The same turns and mirrors carry the whole set onto itself, and each row onto the other rows of its family. Which rows share a family with each named row? Give them in list order.
These 32 rows form 4 families of 8 rows each.
Papov: [  3  -1  18  15  18  17   6  32 -15  -6   3 -13  46  -4 -21  16  41   2
  -6  -8   4 -26   1 -18  12 -13  -8]
zelu: [ 32   9  23 -11  25 -13 -28   6  -9  -7  -6   1 -23  -4 -15  42 -11  -4
  22  -4   1 -43  -3 -12 -17  -8 -28]
Gilab: [-26   5  16   7   6  12 -11   8  -3  -5  22 -22   0 -10  11 -41  22 -17
  13 -35  -1 -28  16 -22  17  -7   6]
vifep: [-40 -14   0  -6 -14  11  10  21  22  -3  17  -1 -29 -13  19 -41   0   1
 -14  -7  12 -13  -6  -9   1  23  38]
firu: [ 25  13  18   5  15 -18 -21  -2 -25  14  11  -3 -28   9 -29   2 -12  -9
  23  -8   2 -26  13 -16   4 -18 -35]
Rigi: [ 21  -7   8  -5  13  15 -16  39 -13 -16  -2 -17  37   6  -1  15  18  26
  -9   3   2 -39 -17  -3   6 -19  -8]
gabi: [-33 -23  -8   8 -15  -5  23 -20  23   6  -1  21 -30 -30  -3  27  -1   2
   7  22  17  23 -14  12 -24  -3  -9]
nas: [  2 -19   6 -13  13  -4 -16 -13  16  22 -34  -7  -3 -24 -11  45 -12  -8
  30  17  -2   6 -34  -6 -11 -23 -12]
pokav: [-25  -4  -4   4 -13   1  28   7  -8 -11 -14   4  15  12  36  16  -3  19
 -24  30   6  -6 -28  -5  18  20  31]
boru: [  0 -20   0  -5  -5 -17  -9   3  14  16 -30  10  13  -9 -14  41  -1  30
  15  21  -5   6 -19  -8 -24 -32 -20]
kovun: [-23 -22 -28  17   2 -28   6 -25  25   3 -13  22 -16 -25  14  22  -4   4
   2  10   5  38 -14 -17  -8  10  -5]
bop: [ -5 -17   3   2  -3  23  31  25 -20  -4  -4   7  12   1  10  19  15  16
 -25  45  21 -12 -34  15  11  -2  14]
Rogu: [-22 -17 -25  -1 -15 -23  13  -3  18   5  -3  36 -39  -3  -1  11 -16  23
 -10  25  13  27  -2  -8 -17   8   6]
nedo: [ -9  -2 -21  11   6 -24  -1 -25   2 -17  39  12 -51  -6  -1 -10  -9 -10
   2  -6  12   8  32  -1  -1   4 -22]
pom: [-32  10   0 -12  -6  26  19   2  -4  -6   7 -11 -18  13  35 -37 -12 -16
   0   6   0 -13  13 -15  13  29  34]
futog: [  2 -12  28  -1  -2  -2   5   3  -4  35 -28   6  -7 -12 -31  40  -6   4
  26  20   7 -11 -29   0 -17 -26 -22]
siven: [-16 -13   9   8  18  23   6  26  16  -1   1 -32   1 -10  -7 -23  11 -25
   6 -45  -3 -24  12 -29   8  14  12]
Loku: [ -6 -18  19   8  -6 -22   3  -7  11  11 -28  14 -14 -11   4  54 -22  19
  11  13   7 -19 -41  -1 -19  -6 -16]
Gov: [-31  -8  -9  13 -13 -12  26 -19  39   2  -2  19 -39  -8   8  15 -35   2
   4   2  10   6  -2  -3 -26  24 -10]
Vut: [ 22 -17  -4   5  38  29   0  33   5 -19  -1 -20  35  -9 -16  30  24  -6
 -16  -5   7 -25 -10  -7  11   0   0]
fosi: [ 20   5  15 -20   8  -5 -40  -2  -3  11  -3 -29 -18  -4 -30  17  -8   1
  28  -4 -16 -19  11 -19 -12 -27 -30]
Bofat: [ 37  -2  11 -15  25  -5 -17  -1 -18  14 -11 -22 -33  13 -33  17 -29 -24
  27   3  -7 -15   8 -19   7  -4 -16]
tolus: [  1   7 -10 -17  -2 -16 -16  -8   0   1  22  -9 -69   4 -15 -20 -23  -6
   2   1  -3   2  27 -16  -3  12  -3]
Los: [-36 -16   4  -6 -10  14  16   0  -7  -5  15  -1 -29 -10  43 -32  -3  -5
  -6  16  19 -12 -16  10  16   8  30]
Vakis: [ -5   4   2  -4   9  21 -19  25   7 -21  31 -39  -7  -6 -11 -23  19  -3
 -12 -30  -5 -34  20 -17   6   4   7]
Zaz: [ -1  -5  20   0  11   7  -6  18 -17 -20 -18 -11  43  -4   8  42  36  11
 -10   5  -7 -20 -18 -15   7  -7  13]
saron: [-24 -17   1   5   3   3  13  12   5   7  -2  -7 -22  -7  46 -42 -15  -4
   4  -9  18 -18 -30 -14  14  27  30]
tivoz: [-15 -24   3  -6 -11  11  15  34   3   3 -17  17   9   4  29  -4  -1  33
 -12  27  20 -18 -43   6   2  -2  22]
Dubes: [ 11 -20  -9   3  20  11  10  20  -5 -15  -8   3  11  -6  34  11  -3  14
 -19  32  21 -19 -53  10  21  10  16]
Raz: [  8  -1 -28  10  15 -26   3 -14  -5  -1  10   7 -41  11  -9  -5 -28 -10
  -1  -6   4  18  27 -28   6  25  -9]
lofa: [  7  15  -7  -4  19  -1  -5 -10  18 -15  23   8 -47  -1 -13   5 -25 -17
  14 -15   7 -15  38 -18 -19  17 -24]
ladop: [ -6   8  24 -23  20  25 -17  14  -7 -19   4 -24  12  -5   6  -5  25 -26
  15 -18 -12 -29  19 -34   8   3  18]

Which other rows belong to the same family as siven? nas, kovun, Vut, Bofat, saron, Dubes, Raz
Which other rows belong to the same family as bop? Papov, Gilab, firu, gabi, nedo, futog, Los
Which other rows belong to the same family as Loku? zelu, pokav, pom, Gov, Zaz, lofa, ladop

